Each path below is one point turned by a fixed rotation once a step. After each direction that follows a path, write how fast that rotation turns it, in degrees a step (0 if it stays still).
Each turn is a multiple of 5 degrees from 10 to 175, or 0.
Each row of a path follows its step; steps can be skipped.
path 1
step 3: [-0.58  0.61  1.92 -0.96  0.57  0.05 -3.49 -3.06 -1.39  1.38  0.88 -1.54
  0.19  1.96  1.50  2.33  2.39 -0.01 -0.47 -0.53  0.63 -0.73 -0.13 -1.18
 -0.70 -4.35 -0.88  1.74  0.61  3.45 -0.36 -1.09 -0.84  0.16 -0.79 -0.57
 -0.09 -0.81 -1.48 -1.69  2.82  1.45  2.92  1.16  0.71  0.45 -0.36  1.55
 -0.91 -0.02 -0.25  1.29 -1.98  0.61 -2.69]
step 12: [ 0.63 -1.42  0.30 -1.88 -3.06 -2.53 -0.38 -2.00  2.56 -1.25  0.77 -1.06
 -0.96 -0.15  1.64 -2.08  0.56  0.21 -0.51 -2.66  0.59  0.08  0.72 -0.35
 -1.05 -0.96 -0.05 -0.94 -3.37  2.39 -2.12 -1.07 -1.26  0.47 -1.34 -0.83
  1.04 -1.62 -0.01  0.96  0.24  3.21  2.41  1.08  2.22 -0.19  0.85 -2.42
 -1.01 -2.62  0.09  1.34  2.59 -0.28  2.26]
step 13: [-1.39 -0.34  0.64 -0.59  1.79 -0.90  0.16 -0.24 -1.74 -0.49 -1.39 -0.58
  1.09  0.23  0.74 -2.39  0.33  2.12 -0.32  0.69  0.37 -2.72  0.52 -2.30
  1.29 -0.60  0.17 -3.07 -0.32  4.76 -1.51 -1.14  1.28 -2.80 -0.80  0.41
  2.29 -0.44 -1.35 -1.84 -1.35  1.02  2.27 -1.98 -0.07 -1.88 -0.50  1.54
 -0.85  1.16 -0.88  0.04  4.23  0.19  1.26]
step 14: [ 0.49 -0.30 -0.17 -0.31  0.69  0.77 -0.06 -0.11 -0.55  0.77 -2.24 -1.12
 -3.38  0.61  0.84 -0.59  2.09 -0.69 -2.07  0.55  1.25 -2.97  0.89  1.77
  1.62 -0.70  0.13  0.42 -0.92  0.72 -2.36  2.47 -1.31 -1.68 -4.51  1.46
  0.29 -3.84  0.35 -2.43  0.99 -0.30  0.00 -2.14  2.98  1.51 -1.05  0.28
  0.15  0.67 -0.37 -1.41  0.17  2.21  0.81]
step 18: [-1.15  0.24 -1.85 -2.57  0.32  0.41 -3.35 -3.22 -0.13  1.61  1.31 -1.23
 -0.21  0.37  0.23 -0.40  0.01  1.66 -4.80 -1.68 -1.70 -2.96  1.37  0.85
  0.72  0.35  0.78 -2.53 -0.54  0.05  1.76  0.29  0.14 -0.80 -1.30 -2.34
  2.92 -0.70 -0.79 -0.59 -0.76  1.53 -0.17  0.92  1.34  1.16 -0.38 -1.83
  0.19 -1.33  0.58  0.75  0.94 -1.50  2.66]
step 19: [-1.86 -1.20  2.52 -2.73  1.14 -1.73 -0.99  0.11 -0.89  2.58  1.19  0.99
  0.48  0.06  1.13 -2.05  0.66  0.63  0.13 -0.65 -0.42 -1.94  0.81  0.92
 -0.26 -3.53  0.19 -1.50  0.83  3.41 -2.63 -0.34 -0.28  2.90 -3.28 -1.21
  1.72 -1.36 -0.60 -1.67  1.42  2.25  1.22  0.96 -0.09 -1.20  1.77  0.06
  0.73 -0.57 -2.80  0.86 -0.73  1.70  0.44]
step 20: [-1.61 -1.45 -1.22 -0.12  1.10 -3.17 -3.02  2.02 -1.31  0.60  0.26  0.31
 -0.40 -0.33  2.92 -0.97  1.20 -1.25 -2.64  2.59  0.73  1.10 -1.25 -0.88
  1.57 -1.35 -1.17 -0.19 -2.21  1.73 -1.10 -0.58 -0.44 -0.75 -0.21  0.48
  1.94  0.30 -0.64 -1.79  1.02  0.89 -1.17 -3.98  1.10  0.29 -2.08  0.32
 -0.10 -2.19 -0.42 -1.26  1.68  3.57  2.00]
step 21: [ 0.40 -1.44  0.36 -1.33 -0.69  1.60 -2.55 -2.62 -1.09  2.53 -3.28  0.36
  0.16  2.58  1.66  1.52  3.04  0.03 -4.04 -0.33 -2.13 -1.09 -0.35  0.43
  1.07 -1.85  1.63  0.45 -2.46  1.35  0.30  2.86  1.37 -1.41  1.49 -0.12
  0.21 -0.52 -1.21 -0.71 -1.15  0.21  0.16 -0.06  3.56  0.09 -0.83 -0.22
 -0.02 -0.97 -1.80  1.27  0.49  0.13  0.32]
step 22: [ 1.26 -0.33  0.29 -2.93 -0.23  2.27 -3.23  1.30 -1.26  4.06 -1.12 -0.80
 -0.98 -0.14  1.95 -1.66 -1.06 -0.74  1.67  0.81 -0.47  0.34  0.83 -0.74
  2.60 -3.14  1.81 -1.48  0.55 -0.44 -1.90  0.04 -1.94  0.55 -0.15 -0.58
  2.85 -2.14  0.40 -0.08 -0.37  1.91  1.00  0.47 -0.26 -0.34  0.27  0.45
  3.36 -0.43 -1.46  2.97  0.96  0.13 -1.41]
Speeds:
[ 0.27 -0.26 -1.11 -0.13 -0.01 -0.18  0.43 -0.57  0.21  1.08 -0.22 -0.26
  0.47  0.22 -0.10  0.12  0.54  0.09 -0.14 -0.34  0.90 -0.22  0.38  0.05
 -0.32  0.04  0.77  0.52  0.06 -0.72  0.41  0.54  0.11  0.57  0.22 -0.59
 -0.19 -0.20  0.38  0.37 -0.61 -0.07 -0.39 -0.57  0.57  0.64  0.65 -0.26
 -0.01  0.36 -0.05 -0.25  0.53  0.24  0.39]
110
[ 0.43  0.24  0.03 -0.20 -0.35  1.50 -0.52  0.08  0.72  0.44  0.23  0.55
  0.23  0.71 -0.35 -0.20  0.34 -0.37 -0.20  0.95  0.17  0.16 -0.65 -0.57
 -0.23 -0.50  0.13  0.47 -0.27 -0.17  0.44  0.28 -0.15 -0.15  0.79  0.45
 -0.47 -0.60  0.21 -0.30  0.67  0.07  0.20 -0.63 -0.13 -0.24 -0.10  0.34
 -0.03  0.04  0.23  0.25 -0.12  0.37 -0.45]
60
[ 0.69 -0.41  0.23 -0.38 -0.98 -0.14  0.06  0.57  0.31 -0.75  0.51 -0.17
  0.00  0.32  0.09 -0.05  0.67 -0.45 -0.11  0.03  0.37  0.40 -0.28 -0.20
  0.88  0.79 -0.16  0.01  0.39  0.06 -0.44 -0.75 -0.38  0.44  0.26 -0.37
  0.67 -0.10 -0.18 -0.28 -0.69  0.54 -0.45 -0.72 -0.06  0.39  0.10 -0.43
  0.71  0.11  0.71  0.11 -0.36  0.14  0.20]
140
[-0.13  0.09 -0.16  0.02 -0.62 -1.07 -0.45 -0.94  0.16 -0.41  0.97  0.49
  0.23  0.26 -0.72 -0.62 -0.10  0.40 -0.37  0.55  0.56  0.27  0.83  0.68
  0.75 -0.36 -0.27 -0.02  0.21  0.27  0.64  0.47  0.46  0.35  0.41  0.15
  0.40 -0.01  0.18 -0.01  0.55 -0.04 -0.16  0.59 -0.20  0.11 -0.17 -0.01
  0.15  0.28 -0.17 -0.32 -0.13  0.19 -0.55]
45
[-0.34 -0.03  0.51 -0.64  0.41 -0.42 -0.42  0.87 -0.29  0.42 -0.36  0.08
  0.54  0.43 -0.20 -0.05 -0.21 -0.11 -0.30  0.47 -1.45  0.33  0.06 -0.07
  0.95 -0.09  0.26 -0.15 -0.22 -0.57 -0.01  0.58 -0.24  0.74  0.17 -0.41
 -0.23 -0.10  0.28  0.26  0.14  0.21 -0.85 -0.39  0.02 -0.23 -0.05 -0.84
 -0.24 -0.11 -0.58 -0.36  0.15 -0.46 -0.19]
10
[-0.11  0.39  0.11  0.10 -0.12 -0.30  0.29  0.15  1.05 -0.83 -0.23 -0.47
  0.05  0.45 -0.39 -0.10  0.05  0.21  0.69 -0.18  0.21  0.02  0.10  0.21
  0.30  1.05  0.39  0.06 -0.45  0.11  0.04 -0.19 -0.16 -0.31 -0.32  0.32
 -0.44 -0.91  0.74  0.11  0.07 -0.16  1.02 -0.37  0.07 -0.41 -0.18 -0.38
 -0.09  0.45 -0.43 -0.47  1.02 -0.62 -0.41]
20
path 2
step 3: [-0.15  0.18 -2.81 -0.89 -0.27 -1.16  0.52 -0.58 -1.81  0.04 -2.65 -0.58
  0.35 -1.63  0.73  0.67 -3.66 -1.63  0.48  1.32  1.07  0.05  0.98 -0.59
 -1.11 -1.51 -1.23 -1.74  1.14  0.34  1.98 -1.04  1.89  0.04 -2.76 -3.68
 -0.95 -1.72  0.94  0.99  1.02  1.00  0.77 -2.09 -2.51 -0.89  0.47  3.22
  0.15 -0.37 -2.77  2.58 -2.99  1.27  0.07]
step 5: [-1.41  1.09 -0.37  0.54  0.71  0.15  0.87 -1.83 -1.78  0.04 -0.10 -0.13
 -0.50 -0.06  3.32  0.53  1.80 -2.41  1.82 -2.92  0.04  2.40  1.85  0.91
 -1.45 -0.01 -1.62 -1.55  2.90 -3.17  0.05 -2.24 -0.96 -0.08 -0.46 -2.97
 -1.59  0.86  0.52 -1.18  1.77 -1.96  0.49 -2.93  0.72  3.65  0.35 -0.50
 -0.83  1.08  1.23  0.50 -2.14 -0.50  0.72]
step 6: [-1.14 -0.65 -2.31 -0.24  0.36  0.18 -0.11 -1.73  0.98 -1.19 -2.76  1.03
  3.78 -1.87  1.88  0.19 -1.32  0.50  2.14  0.00  0.88 -0.54  1.22  1.25
  3.24 -1.30 -2.62 -0.76  1.17  0.50  2.73 -3.83  2.23 -0.02 -1.59 -0.57
  0.99  0.21 -0.79 -1.01  0.28 -2.73 -0.86  0.49 -2.00  0.38 -0.11  1.05
 -0.63  1.25 -1.07  1.77  1.46  3.12  1.37]
step 9: [ 1.85  1.38 -0.33 -3.21 -1.32 -0.43  1.28 -1.18  1.11  0.19  0.08 -0.10
  1.33  1.16  4.40 -1.09 -1.03  1.20  0.13 -0.89  0.81 -2.51  2.76 -0.46
  1.87 -0.56 -2.06 -1.91  0.85 -1.24  2.53  0.45 -0.01  0.63 -3.16  1.46
  1.44 -0.71 -2.20  1.44 -1.30  1.18 -1.77 -0.86 -1.23 -0.75 -0.34  1.77
 -0.04  2.13 -1.88  0.46 -1.52  0.91  3.33]
step 10: [-0.15 -0.27  0.29 -2.24  1.01 -1.29  1.54  1.01 -0.59  1.69  1.40  2.59
 -0.19  0.51  1.00  0.84  0.69  0.13  1.01  2.13 -2.09 -2.56 -0.97  0.56
  0.36  2.45 -2.55 -1.06  1.42 -0.66  4.20 -1.00 -1.20 -2.78 -1.16 -2.01
 -2.03  1.19  0.03  2.64  0.33  2.80  0.62 -3.00 -1.02  2.33  0.18 -1.59
  0.31 -1.59 -2.06 -0.10  1.17  0.18 -1.26]
step 14: [-1.26 -0.33  0.29 -0.96  1.80  1.46  1.85  1.12  0.58  0.36 -3.86 -0.25
  0.68 -2.44  0.91  0.40 -0.95  1.23 -0.09 -0.82 -1.57  2.20  0.56 -1.10
  0.51 -1.03 -1.40 -2.25  2.10  0.84  3.26 -3.15 -1.72  3.80 -1.49 -0.08
  0.67  0.28  0.74 -4.23 -2.00  0.51 -1.29 -0.58  0.59  0.82  1.36  1.98
  1.44 -0.34 -0.97  0.01  1.81  0.48 -0.81]
step 18: [-0.11  0.33  0.61  0.32  0.31 -1.43  0.29 -0.83 -0.75 -3.26 -1.57  3.30
  0.16  0.95  1.23  2.49 -0.76 -1.06  0.17  1.69 -1.66 -3.09  0.05  0.55
  3.44  2.27 -1.02  0.15  2.65 -0.50  2.04 -2.03  2.44  1.50 -0.83 -1.77
 -0.69  2.54 -0.04  0.40  2.62 -1.54  0.74 -3.52 -0.81 -1.70  1.05 -0.78
 -0.64 -0.70 -1.37 -0.94 -0.75 -0.64  1.33]
step 22: [-1.11 -0.28 -0.47 -3.63  0.54 -0.61 -1.27  0.62 -1.76  0.81 -2.23  1.33
  1.03 -1.34  2.29 -0.26 -0.86 -0.78 -0.52  1.43  0.52 -0.33 -1.09  0.95
 -1.66  2.57 -0.08 -3.49  0.65  0.18  2.78 -2.39 -1.42 -0.18 -1.03 -1.14
 -1.39 -1.04 -0.05 -0.54 -2.58  2.12 -2.48  1.06 -0.12  0.50  3.49  0.63
  1.65 -1.09 -0.12 -0.82 -2.97  3.13 -1.51]
step 24: [-4.03 -0.09  1.00 -0.16  0.41  1.64  0.07 -1.98 -0.07 -0.50 -1.74  0.53
  2.80  0.41  1.26  0.57 -0.16 -0.96 -0.30 -0.97  2.20 -0.31  2.79 -0.28
  2.90  0.25 -0.34 -2.67  0.95  0.13  2.55 -2.14 -1.07  1.23 -0.47 -2.02
 -0.74  1.01  0.80  0.60 -0.63 -1.63 -0.39 -1.03  3.69 -0.45  2.76  0.34
 -0.43  4.28 -1.03 -0.50 -0.76 -1.79  0.94]
Speeds:
[ 0.00 -0.24 -1.11 -0.50 -0.14  0.65  1.10  0.22 -0.43  0.32 -0.56  0.72
  0.05 -0.14  0.33  0.19 -0.63  0.39  0.29 -0.77  0.26 -0.28 -0.10 -0.32
  0.29  0.08 -0.40  0.72 -0.34  0.01  0.49 -0.35  0.73 -0.42 -0.11  0.45
 -0.09 -0.02  0.05  0.16  0.01  0.11 -0.31 -0.05  0.37  0.65  0.39 -0.53
  0.02 -0.45  0.46  0.20  0.63 -0.73  0.29]
95
[-0.08 -0.46  0.05  0.30  0.71 -0.57 -0.65  0.21  0.53 -0.97  0.28 -0.30
 -0.41  0.87  0.39  0.11 -0.95  0.06  0.37  0.35  0.09 -0.40 -0.07 -0.68
  0.18 -0.62  0.12  0.05 -0.69  0.02 -0.07 -0.51  0.20 -0.62  0.09  0.27
 -0.39 -0.37  0.10  0.18  0.04  0.03 -0.86 -0.72  0.14  0.09  0.34 -0.14
 -0.15  0.78 -0.70 -0.34  0.40 -0.29  0.00]
125
[ 0.06 -0.26 -0.17  0.42  0.07 -0.51  0.55 -0.23 -0.43  0.00  0.04  0.51
  0.22  0.01  0.23  0.06  0.13  0.26 -0.09 -0.01 -1.11  0.63  1.06  0.84
  0.30 -0.65  0.30 -0.43 -0.32 -0.22 -0.32  0.51  0.35 -0.37 -0.40  0.19
  0.20  0.81  0.32 -0.39 -0.39  0.73 -0.65 -0.13 -0.76  0.52 -0.26 -0.36
 -0.22  0.18 -0.64  0.60  0.00 -0.04 -0.27]
10
[ 0.06 -0.15 -0.20  0.39  1.24 -0.24 -0.34  0.03  0.67  0.21  0.09  0.45
  0.94 -0.39 -0.63  0.33  0.14  0.58 -0.44  0.12 -0.30 -0.36 -0.51 -0.08
  0.93  0.35 -0.13 -0.12  0.54  0.30  0.25 -0.35 -0.06 -0.61  0.13  0.55
 -0.25  0.30  0.31 -0.23 -0.54 -0.31  0.25 -0.22  0.18 -0.08 -0.64 -0.30
  0.42 -0.18  0.43  0.18  0.70  0.70 -0.74]
175
[-0.43  0.35  0.16 -0.28  0.17  0.12  0.32 -0.11 -0.82  0.21  0.11  0.26
 -0.33  0.87 -0.36 -0.97 -0.54 -0.30 -0.83  0.49  0.00 -0.31 -0.15  0.11
  0.47  0.48 -0.05 -0.21 -0.31  0.01 -0.25  0.00 -0.14  0.76 -0.40  0.02
 -0.19  0.53 -0.15 -0.62 -0.81 -0.95 -0.70 -0.11  0.32 -0.36  0.18 -0.31
 -0.49 -0.80 -0.39 -0.57  0.27 -0.02 -0.27]
10
[-0.50 -0.64  0.44 -0.36 -0.47  0.21  0.30  0.25 -0.10 -0.05  0.83  0.28
  0.79 -0.47 -0.29 -0.64 -0.20  0.41  0.25  0.62  0.56 -0.11 -0.05 -0.19
 -0.13  0.12 -0.42 -1.14 -0.62 -0.93 -0.30 -0.17 -0.23  0.05 -0.35  0.35
 -0.78  0.31  0.03  0.31  0.37 -0.14  0.03  0.07 -0.28  0.66 -0.67  0.51
 -0.11  0.48  0.53  0.07  0.34 -0.06  0.51]
20
[ 0.57  0.65 -0.56  0.02 -0.32 -0.17 -0.23  0.27 -0.14 -0.40  0.29  0.10
 -0.08 -0.72 -0.26  0.23 -0.81 -0.90  0.07 -1.07 -0.12  0.48 -0.17 -0.91
  0.52  0.27 -0.26 -0.14  0.04 -0.12  0.20  0.29 -0.01  0.48 -0.32  0.43
  0.20 -0.34  0.41 -0.58  0.42 -0.15 -0.41  0.30 -0.15  0.05 -1.01  0.59
 -0.59  0.18 -0.70  0.02  0.24  0.57  0.01]
125
[-0.15 -0.30  0.14  0.37  0.46 -0.31 -0.12 -0.48 -0.64  0.46  0.10 -0.02
 -0.32 -0.87 -0.71 -0.21 -0.73  0.23  0.07 -0.22  0.43  1.31  0.78 -0.50
  0.28 -0.42 -0.24 -0.59  0.06  0.78  0.07 -0.28 -0.14  0.07  0.44 -0.50
 -0.05 -0.47 -0.54 -0.34  0.15 -0.80  0.15 -0.35 -0.29  0.05  0.63 -0.32
  0.29  0.22  0.44  0.23 -0.08 -0.51 -0.18]
35
